[[141 154 122 133]
 [124 116 136 116]
 [104 120 124 116]] value 122

[104 143 123 157] value 123

[[145 128 129 125]
 [139 153 112 118]] value 129

[111 136 154 129] value 154

[[131 119 103 116]
 [131 135 127 120]] value 103

[[138 117 129 116]
 [141 121 135 104]
 [136 135 104 127]] value 129

[122 125 132 150] value 132
---
[[113 128 103 146 123 131]
 [141 126 143 115 133 126]] | 103

[105 135 134 113 111] | 134

[[131 131 130 135  98 146 133]
 [133 131 131 140  98 134 138]] | 130

[155 122 130 132 111 100 105] | 130

[139 105 127 111 116 107 130] | 127

[135 116 152 126 114 141] | 152

[[141 132 108 128 132 147]
 [107 127 135 122 116 133]] | 108

[133 115 122 120 132 132 104] | 122
---
[[127 125 134 138 131 120 119]
 [114 139 147 156 120 115 132]] ⇒ 125

[146 105 123 117 130 134] ⇒ 105

[157 148 137 152] ⇒ 148

[130 132 157 152 107 115] ⇒ 132

[[148 130 150 125 105]
 [128 123 129 126 119]
 [123 112 119 123 124]] ⇒ 130

[[155 127 124 129]
 [153 132 133 129]] ⇒ 127

[[104 121 118 146 143]
 [101 119 116 135 142]
 [116 125 124 135 139]] ⇒ 121

[122 129 149 121 122 123] ⇒ 129

[141 151 119 146 115 137] ⇒ 151

[[140 142 139 139 139 144]
 [109 137 135 135 135 105]] ⇒ 142
---
[[118 133 137 123 136 133 127 142]
 [113 113 137 123 139 134 120 132]
 [128 146 133 140 130 122 140 121]
 [129 137 129 131 122 135 129 132]
 [119 135 128 129 132 138 126 137]
 [121 107 122 126 134 135 107 122]
 [134 141 144 122 120 128 135 138]
 [139 132 137 122 129 129 127 137]]
137

[[151 126 128 108 132 136 131 133 118 141 116 137 141 132 144]
 [136 120 107 118 142 131 124 128 129 137 118 142 125 131 133]
 [150 104 110 112 123 112 102 130 125 124 148 127 133 125 131]
 [122 116 111 111 133 112 119 129 130 126 135 134 135 132 125]
 [107 112 136 118 142 117 116 140 147 136 125 130 134 117 129]
 [109 126 133 115 123 117 134 129 147 132 124 141 125 118 129]
 [151 123 124 105 135 138 102 140 117 118 138 142 127 134 130]
 [107 106 136 115 123 127 134 137 129 118 127 139 133 123 126]
 [123 115 107 111 142 138 105 133 125 141 148 142 141 134 144]]
144

[[125 133 135 124 122 130 122 135 131 132 128 120 131 128 130]
 [135 131 125 133 127 150 129 127 127 134 131 140 129 125 124]
 [126 129 124 130 135 121 134 137 131 123 131 132 125 127 125]
 [128 124 125 126 129 136 125 125 128 137 126 128 124 121 127]
 [125 131 128 125 126 130 125 133 131 134 128 125 124 124 126]
 [123 132 135 125 123 130 123 131 130 132 127 120 129 127 129]
 [120 125 121 125 133 115 131 133 131 126 126 123 120 123 128]
 [129 129 132 126 122 136 121 122 125 136 127 123 130 126 129]
 [129 125 123 128 128 134 127 124 126 135 126 130 125 121 126]
 [129 132 132 129 129 121 131 132 130 117 131 127 133 136 130]
 [121 129 131 123 129 119 128 133 130 120 126 117 130 131 131]
 [123 128 124 124 128 130 125 135 132 136 126 123 121 120 125]]
125

[[123 134 124 116 119 136 126 126]
 [132 115 129 121 129 124 106 121]
 [131 123 133 130 123 131 137 124]
 [129 127 127 141 126 113 126 128]
 [113 113 119 118 120 128 127 132]
 [133 134 141 134 129 131 124 140]]
140

[[134 124 129 116 127 139 127 107]
 [132 124 127 119 126 137 128 105]
 [131 126 126 118 123 135 130 105]
 [129 136 129 133 133 124 126 157]
 [129 127 122 127 122 128 129 107]
 [131 134 132 129 137 130 125 156]
 [129 135 128 138 136 123 124 156]
 [136 130 134 109 128 140 130 133]
 [131 135 132 126 134 130 127 156]]
156
---
Q: [[105, 125, 135, 132, 130], [123, 137, 118, 135, 121], [139, 141, 133, 112, 125]]
A: 118
Q: [[125, 128, 131, 116, 104], [121, 124, 135, 118, 104]]
A: 131
Q: [[133, 121, 126, 149, 155], [136, 126, 122, 113, 139]]
A: 126
Q: [[115, 148, 136, 115, 126], [111, 153, 138, 111, 126], [124, 129, 143, 145, 127]]
A: 138
Q: [[143, 125, 132, 131, 153], [115, 121, 120, 123, 130]]
A: 132
Q: [[139, 146, 125, 151, 132], [111, 119, 107, 136, 106]]
A: 125
Q: [[111, 138, 142, 126, 125], [129, 146, 148, 133, 127], [100, 128, 137, 131, 131]]
A: 148
---
[[120 127 150 121 143 115]
 [128 110 133 155 132 122]
 [137 132 104 130 114 118]] Out: 122

[[153 107 118 117 138 139 144]
 [149 110 121 120 139 139 142]] Out: 142

[[128 150 113 133 125 122]
 [126 142 115 132 126 127]
 [130 106 147 123 131 135]] Out: 127

[[134 146 156 118]
 [134 146 155 113]] Out: 113

[[131 139 110 128 137]
 [147 119 134 155 143]
 [105 135 121 134 142]] Out: 143

[[157 122 124 109 105 121 100]
 [133 129 128 106 102 108 106]] Out: 106
---
[131 120 122 100 153 128] ans = 153, 131
[132 140 142 153 131] ans = 153, 142
[137 102 126 115 122] ans = 137, 126
[143 121 152 118] ans = 152, 143
[132 143 144 106] ans = 144, 143
[108 151 134 127] ans = 151, 134
---
[151 150 102 111 142 138 146] >> 151, 150

[[137 106 115 143 126 105 130]
 [122 100 114 138 133 118 131]] >> 143, 138

[135 131 128 158] >> 158, 135

[[127 148 141 150 116]
 [133 123 127 129 146]
 [154 143 114 143 130]] >> 154, 150

[[118 121 109 123 110]
 [117 103 125 131 126]] >> 131, 126

[110  99 115 109 124] >> 124, 115

[156 103 112 122] >> 156, 122
---
147	149	111	143	132	145
126	126	127	125	132	127
125	122	145	128	151	130
| 125

121	141	141	123	120	124	119
121	141	141	122	121	125	121
150	121	121	149	153	140	153
| 150

108	119	107	134	154
141	131	131	135	114
129	124	119	134	112
| 129

155	119	103	108	137
135	144	136	132	149
148	116	143	119	106
| 148

117	145	101	137
144	125	145	145
137	134	135	113
| 137

134	150	134	134	135	130
131	140	138	140	136	131
133	153	133	131	135	130
| 133

136	129	128	142	149	140	115
129	129	133	119	122	135	144
118	121	121	122	120	118	126
| 118

121	115	138	123
134	135	144	131
116	100	152	123
| 116

113	123	122	133
136	131	133	124
105	119	117	141
| 105
---
Input:
[[127 114 137 134 111 134]
 [142 106 143 145 117 143]
 [120 114 132 112 121 121]]
Output: 142

Input:
[[141 140 109 124]
 [153 141 151 144]
 [155 124 115 107]]
Output: 153

Input:
[[111 122 121 138 140 142 131]
 [150 137 142 116 123 112 122]
 [131 130 130 129 126 126 129]]
Output: 150

Input:
[[127 129 127 127 132 130]
 [133 139 142 143 150 146]
 [122 121 123 122 123 124]]
Output: 133

Input:
[[131 134 122 131 106]
 [123 135 133 132 129]
 [129 146 146 151 149]]
Output: 123

Input:
[[135 148 133 155]
 [135 150 132 154]
 [135 147 134 156]]
Output: 135

Input:
[[132 149 112 131 121 126]
 [136 138 108 123 106 128]
 [157 109 114 111 104 150]]
Output: 136

Input:
[[131 136 112 132 140 129 130]
 [138 119 133 150 145 154 135]
 [154 122 143 144 123 139 122]]
Output: 138
---
[[136 130 126 133]
 [130 154 139 142]
 [146 139 144 135]] Out: 126

[[102 119 121 127 124 125]
 [152 136 136 139 131 128]
 [153 131 128 131 127 132]] Out: 124

[[119 130  99 135 132 135 116]
 [118 129  98 130 129 131 117]
 [131 131 143 124 131 126 135]] Out: 135

[[138 137 134 127  99 115]
 [135 114 132 122 131 151]
 [154 149 135 128 123 149]] Out: 99

[[126 129 134 107 134]
 [121 119 131 124 131]
 [130 125 127 130 129]] Out: 107

[[145 129 116 127 124 113]
 [124 147 103 110 110 125]
 [126 109 150 148 147 127]] Out: 124

[[127 104 129 128 131]
 [130 125 127 128 154]
 [128 125 126 128 126]] Out: 128

[[145 114 126 123]
 [145 122 147 101]
 [140 101 143 123]] Out: 126
